X = [ -1  -3 -54   8   6  16 -11]
X[0] = -1
X[1] = -3
X[3] = 8

B =
[[  3   8  17 -25 -11  11 -25]
 [  2  -1   0   0   0   1   0]
 [-36 -24  -2 -26  18 -44  18]
 [  0   0   0   0   1  -1   1]
 [ -3 -33 -42  36  13 -34  42]
 [  0  -7   1  -7  -8  -1  -2]
 [-10 -19  10 -20   3 -18  14]
 [ -4  -1  -1  -3  -3  -1  -4]
 [  1  21  -2  22  16   9   5]
 [-13 -21 -18  -5  -6 -21   2]
 [  2  21  18 -21  -3  15 -28]]
B[0, 0] = 3
B[8, 3] = 22
B[5] = [0, -7, 1, -7, -8, -1, -2]
B[7, 3] = -3
B[1, 5] = 1
B[0] = [3, 8, 17, -25, -11, 11, -25]
B[9] = [-13, -21, -18, -5, -6, -21, 2]
B[5, 5] = -1
B[3, 4] = 1
B[3, 5] = -1
B[7, 0] = -4
B[5, 1] = -7
B[:, 3] = [-25, 0, -26, 0, 36, -7, -20, -3, 22, -5, -21]
B[5, 6] = -2
B[:, 0] = [3, 2, -36, 0, -3, 0, -10, -4, 1, -13, 2]
B[9, 5] = -21
B[10, 4] = -3
B[1, 4] = 0
B[9, 4] = -6
B[8, 6] = 5
B[3, 0] = 0
B[4] = [-3, -33, -42, 36, 13, -34, 42]
B[6, 6] = 14
B[10, 3] = -21
B[7, 4] = -3
B[0, 4] = -11
B[3, 6] = 1
B[:, 2] = [17, 0, -2, 0, -42, 1, 10, -1, -2, -18, 18]
B[5, 2] = 1
B[6, 1] = -19
B[6, 2] = 10

A =
array([[54, 44, 54, 55],
       [70, 36, 25, 61],
       [40, 20, 46, 33],
       [34, 41, 39, 24],
       [60, 17, 76, 56],
       [57, 47, 53, 45],
       [38, 48, 36, 47],
       [49, 48, 37, 36],
       [31, 53, 23, 37],
       [40, 40, 64, 62],
       [56, 55, 43, 53],
       [37, 47, 22, 41],
       [32, 45, 45, 64],
       [55, 44, 29, 24],
       [32, 36, 25, 47]])
A[0][0]: 54
A[0][3]: 55
A[3][0]: 34
A[10][2]: 43
A[10][0]: 56
A[:, 2]: [54, 25, 46, 39, 76, 53, 36, 37, 23, 64, 43, 22, 45, 29, 25]
A[1][3]: 61
A[2][3]: 33
A[:, 0]: [54, 70, 40, 34, 60, 57, 38, 49, 31, 40, 56, 37, 32, 55, 32]
A[9][0]: 40
A[12][1]: 45
A[14][0]: 32
A[13][1]: 44
A[6][2]: 36
A[12][3]: 64
A[7][3]: 36
A[12][2]: 45
A[12]: [32, 45, 45, 64]
A[:, 1]: [44, 36, 20, 41, 17, 47, 48, 48, 53, 40, 55, 47, 45, 44, 36]
A[5][2]: 53
A[10][3]: 53
A[:, 3]: [55, 61, 33, 24, 56, 45, 47, 36, 37, 62, 53, 41, 64, 24, 47]
A[12][0]: 32
A[3][3]: 24
A[8][2]: 23
A[2][2]: 46
A[4][3]: 56
A[9][3]: 62
A[0][2]: 54
A[13][2]: 29
A[8][0]: 31
A[3][2]: 39
A[4][0]: 60
A[7][2]: 37

M = [719 567 854 760 150 172 167 640 349 312 119 928 555  38 784]
M[0]: 719
M[13]: 38
M[10]: 119
M[6]: 167
M[11]: 928
M[7]: 640
